In the data rows, 128 means zero.
Some points:
[139 113 151 164  79 136 104 146 110 149 147 125 143 118  36 106  92 157
 130 162 106  89  91 155  72 101 143  83 115 154 143 126  93 105 145 105
 135  80 137 180 114 150 147 132 131 111 129 202]
[117 106 114 151  90 149 107 179 145 106  91 152 102 154 184  99 153  98
 130  80 168  86 161 117 137 186 193  35 151 123 115 104  86 181 194 158
 109 119 182 135 153 140 153 119 104 133 139 119]
[ 98 119  97 136 182  93 211  96 120 141 106 136 138 142 118  68 104 134
 115 177 105 140 104  90 131 102  93  88  90  87 157 120 103 174 154 183
 106 152  99 172 122 132 112 109 111  83 153 146]
[140 118 113 185 127  49 132 104 109 137 165 103 128 169 107 159  89 121
 123  80 120 164 160 132 101 125 138 125 125 128 114 106 147 100 113  75
 117 237 162 110 123 208 120 101  89  96 157 113]
[103 116 112  90 128 169  92 121 119 130  71 121 165 145 127 126 136 118
 123 157  65 144 104 178 140 143  66  78 128 149 112 124 111 138 130 142
 126 126 212  69 165 158 158 138 125 105 174  85]
[128 142 125  89 122 130 202 159 109 160  70 113 150  93 107 106 133 156
 115 152 140 144 123 161 111 208 176 146 138 145 164 157  76 125 107 112
 167 183 117 147 162 157 155 113 122  75  73 128]
[121 189  99 140 115 186 167 110 125 135  89 169 166 173  93 171 107 142
 159 103 134 139 153 139 105 136 145  97 143 172 130  50 133 127 116 123
 136 149  53 105  70  63 106 133 131 213 166 107]
[ 80 177 181 163 110  92 123 153  80 148 146 118 193 137 153 141 117  76
 156 138 141  82 116  82 151 129  86 168 149 108 146  97 114 148 164  87
 119 110  90  98 140 141  43 126  96 178 110 123]
[140 120 185 123 152 104 151 122 103 115  81 113 102 119 161 137 155 188
 131 197 150 150 134 146 178 148 144 132  69 145 105  65 107  79 132 111
 108 101 142  83 126 128 139 100 162 136 152 173]
[138  97 144 126 182 153  99  60 138 183  96  93  83  43 100 129 136 111
 151 106 166 137 162 123 109 104 103 166 104 195 116 123  10 152 136 169
 121 102 129 151 121 124 114 141  83 128 132  72]
[140 123 118 130 160 161 115  78  75  99 136 147 108 104 149 162  72 104
 148 115 147 143  52 121 137 180 140 101 229 124  99 105 175 141  80 142
 121  83 138 175 141 193 114 125 151 154 137 185]
[135 174 150 158 218 180 138 164 162 112 163 112 123 148 123 120 106 145
  72 169 118 154 178  95 151 125 111 127 192 137 145 100 164  95 168 102
 177  73 145 155 130 139 133 128 122 104  83 111]
[ 68  87 182 119 110 124 134 124 122  90  98 124  95 148 153  90  67 145
 167 111 123 157 151  83 128  99  82 123 145 156  97 181 126 105 166 121
 156 187 119 116 149 132 185 144 153 199 154 186]
[146 152 141 110 118 118 127 203 129 165 124 204  78  87 127 146   1  91
 141 111  99 122 142 154 113 124 107 154 140  80 127 111  97 114 106 119
  64 105 116  97 107  87 192 107 132 125  85 109]
[152 173  52 115  51 130 105 166  95 115 107 149 130 162 130 122 159 144
 111 148 133 149  88  49 103 149  68 161  33 126 112 112 179  76 157 174
 127 163 185 202 100 161 162 102 150 205  66 117]
[169 118 128 112 110 129 115 133 167  85 172 131 146  66 189  98 126 112
 105  99 152 175  92 112 140 115 126 156  81 157 157 125  13  86 171  90
 125 170  82 131  88 110  91 175 112 113 135 143]
[153  91  93 116 106 122 140 144 174 147 156 113  94 105  19 144 118  81
 130 185 122 124 114 171 181 100 170 185 162 144 121 125 165 167 176 128
 125 146 118 109 125 119 103 119 152 212 101 120]
[158 128  88 163 134 156 126  90 121 152 143  98 111 176 200 111 127 130
 162 129 114 151 131 145 133 178 145 134 121 174 158 225 206 117 152 103
  76  63 105  91 143 101 132 102 103 131 108 167]
[111 101 107  79 139 114 117 162 144 155 125  63 176 133  90 136 111 116
  77 137 161 120 140 121 132 187  98  80 145  91  34 170 143 138 107  88
 121 116  97 125 116  96 145 175 123 121 121 134]
[ 93 129 110 172 149 144 107 114 145  70 104 140 127  85 126 161 115 130
 143 136 145 102 145 155  99 175 115 161  66 114  89 151 149 143 149 173
 166 146  62  74 108 179 114 102 162  21 123 123]
[134 124  71 154 121  71 121 168 109 108 108 112 128  76 117  84 112 187
 146 103 157 124  84 153 118 115 115 144 219 116 183 155 158  87 149 155
 131 101 122 103  90  92 109 131 139 155 183  32]
[135 108 122 134 127  83 144 163 139 159 116 204 126 139 115 110 122  83
 145 116 205 121 131 131 141 141 104 179  83 133 148 114 199 141  81  80
 162  73 124 177 161 126 164 157  82 138 167  97]
[138  86 138 110 139  72 133 112 195  87 101  82 143 125 132 122 128 173
 108  64  93 121 130 138 107 139 117  98  67 129 152  83 147 162 110 114
 120  79 133 125 157 156 119 138 145 168  79 129]
[147 138 146 153 183 131 106 142 141 115 110 102 169 135  63  88 186  95
 125  79 100  53 131  81 172 132 151 200 139 144  95 145  73 113  89 112
 115 154 151 141 101 134 175 119 145 132 169 125]
[103  88 135 142  74 160 177 109  80 119 208 130 127 128 120 154 117 202
  86 109 115  95 139  87 176 115 171 171 121 149 104 107 130 160 127 168
 105  86 117 131 147 102 140 129 106  77 148  94]
[ 86 145 104 124 169 117  93 148  74 110 151  73  58 111  93 154 114 117
 143  99  56 143 112 108 118 118 179  90  43 102 138 127 140 139  99 102
 162 132 156 113 133  52  99 133  90 125 125 139]
[187 125 124 141 136 153  93  71  78  75 115 134 153 151  96 117 136 158
 153 149 146 140 137 140 104  98 133 170 118  54 130 110 119 159 165  45
 105 109 130 155 146  95 168 166 154 113 113 102]
[159 158 184  67 126 135 116 128 123 140 136 155 107 107  76 110 127 121
 142 110 131  71 136 101 134 147 150 126 101 155 164 124 249 101 171 159
  98 174 135 139 105 103  90 167 146  89 130 103]
[180 110 160 192 139 139 138 160 106  92 190 198 143  75 131 107 165 117
 145 141  92 118 140 149  82 157  67 120 173 119 122 133 158 155  73 155
 137 201 127 110 162  75  81 120  94 183 124 129]
[125 134 106  75 118 129 127  83  91 116 140 136  77 174 170  92 162 144
 128 169 122  52 143 165 145 106  83 128 171 129 114 122 124 147 111  62
 135 159  77 136  88 134 131  99 109 103  91 135]
[ 83 150 117 158 123 111 122 138 116  92  84 119 117 139 118 154 159 157
 109 109 134 159 188 182 188  83 113 135 156 143 146 155 100 112  84 191
 109 125 166 159 121 166  92 193 123  92  96 208]
[161  93 145 101 129 102 130 123 105 129 112 130 155 183 151 118 171  86
 131  91 116 140  87 147 150  68 133 108 141 135  72 108 142  56 167 204
 157  79 103 142 143  99 159 115  95  59  85 147]
[105  76 175  98 137 162 113 162 149  93 111 127 148 119 172 231 133 143
 121 172 131 117  92 158 130  85 171 162 112 120 148 187 165 164 116 120
 111 131 149 214  61 101 145 104  83 132 133  93]
[144 106 129 137 159 135  94 131 126 158 187 203 143  98 111 113 132 114
 154 143 108 116 142 125 181 103 142  70  95 102 183 132 147  59  84 128
 129 118  44 140 127 173 138 108 148 197 125  81]
[108 168 115  99 130 126 224  95 154 115 198 135 151  86 139 149 155 107
 164 109 189 115 136 146 122 103 132  74  93 151  94 191 132 130 129 121
 129 127 226  80 135 110 167 132 168 128 119 151]
[142 182 146 134  96 151 118 150 117 144 182  16 130 122 157  92 156 127
 110 123 151 153 122 174 115 113 145 102 112 103 132 128 140 196 111 207
 121 137  75 107 121 174 219 133 117 159 162 147]
[110 139 150 108 112 106 105 104 191 127 157  99 116 223 111 153 131 144
 132 188 164 117  87 127 105 171 138 137 134 112 135 131  76 100 103 200
 119 151 143 112 166 101 100 141 104 156 133 118]
[193 139 124  78 106 165 163 135 138  85  64 117  98 124 132 182 157 146
 117 131 129 111 155  80 108  80 125 113 140  89 123 167 100 102 100 108
 140 107  99 103 185 185  35 100 126 110 167 144]
[130 134 142 125 172 109 105 143 146 167 162 203  98 182 153  92 124 136
 121 136 117 166  97  87  91  69 193 147 148 180 103 137 114 202 101 125
 132 139 134  35 102 179 105 163 138  95 111 109]
[101 125 137 127 132 173 184  99 137 146 141 118 127 157 183  76 123  78
  98  97  82 152 137 186  86 155 145 176 117  73 101 143  90  80 121 130
 152 113 170 171 116 128  57 136 189 154 147 112]
[139 170 145 155  72  80  87  33 126 144  74 173 171  99 136 148  92  88
  40 141 144 143 157  94 137 120 137  98 147 126 180 165 123 167 120 127
 163 123 146 113 135  82 122 100 148 153 111 110]
[ 85 130 121  89 113  95 123 115 149 144 161 173 126 123  97 171 220 116
 114 105  76 191 152 113  91 178  85 153 185 111 164 104 132 152 179 121
 129  80 131 104 103 134 147  91 148 103 168 158]
[142  95  60 110 147 109  89 153 141 198 141  89 161 122 220 178 116 158
 159 138 139  92 180 108 123 129 131 124 137 126 136  91 131 129 141 136
 159 169 152 124 167 102 116 151 163 116 125 180]
[ 68 133 145 181  88 178 115 138 204 173  94  80 104 126 148 105 172 136
 151 117 126 153  74 122 157  95 124 105 155 125 125  98 148 108  81  62
 111 152 131 170 157 110 136 114 160  53 122 126]
These points spread out most along one direction. Take the direction at right angles to it along which they spread out most. Then take the direction at right angles to both along which they spread out most. Go by this last direction. How far along it is each point below, from 0 to 99? 50 is the average, and the first point above lies past it. One standard deviation of the points above along it is 16.
[125 134 106  75 118 129 127  83  91 116 140 136  77 174 170  92 162 144
 128 169 122  52 143 165 145 106  83 128 171 129 114 122 124 147 111  62
 135 159  77 136  88 134 131  99 109 103  91 135] 44
[140 118 113 185 127  49 132 104 109 137 165 103 128 169 107 159  89 121
 123  80 120 164 160 132 101 125 138 125 125 128 114 106 147 100 113  75
 117 237 162 110 123 208 120 101  89  96 157 113] 32
[103  88 135 142  74 160 177 109  80 119 208 130 127 128 120 154 117 202
  86 109 115  95 139  87 176 115 171 171 121 149 104 107 130 160 127 168
 105  86 117 131 147 102 140 129 106  77 148  94] 61
[ 86 145 104 124 169 117  93 148  74 110 151  73  58 111  93 154 114 117
 143  99  56 143 112 108 118 118 179  90  43 102 138 127 140 139  99 102
 162 132 156 113 133  52  99 133  90 125 125 139] 58
[105  76 175  98 137 162 113 162 149  93 111 127 148 119 172 231 133 143
 121 172 131 117  92 158 130  85 171 162 112 120 148 187 165 164 116 120
 111 131 149 214  61 101 145 104  83 132 133  93] 82
[128 142 125  89 122 130 202 159 109 160  70 113 150  93 107 106 133 156
 115 152 140 144 123 161 111 208 176 146 138 145 164 157  76 125 107 112
 167 183 117 147 162 157 155 113 122  75  73 128] 60
[138  97 144 126 182 153  99  60 138 183  96  93  83  43 100 129 136 111
 151 106 166 137 162 123 109 104 103 166 104 195 116 123  10 152 136 169
 121 102 129 151 121 124 114 141  83 128 132  72] 67
[169 118 128 112 110 129 115 133 167  85 172 131 146  66 189  98 126 112
 105  99 152 175  92 112 140 115 126 156  81 157 157 125  13  86 171  90
 125 170  82 131  88 110  91 175 112 113 135 143] 65
[ 85 130 121  89 113  95 123 115 149 144 161 173 126 123  97 171 220 116
 114 105  76 191 152 113  91 178  85 153 185 111 164 104 132 152 179 121
 129  80 131 104 103 134 147  91 148 103 168 158] 31
[187 125 124 141 136 153  93  71  78  75 115 134 153 151  96 117 136 158
 153 149 146 140 137 140 104  98 133 170 118  54 130 110 119 159 165  45
 105 109 130 155 146  95 168 166 154 113 113 102] 70
[110 139 150 108 112 106 105 104 191 127 157  99 116 223 111 153 131 144
 132 188 164 117  87 127 105 171 138 137 134 112 135 131  76 100 103 200
 119 151 143 112 166 101 100 141 104 156 133 118] 46
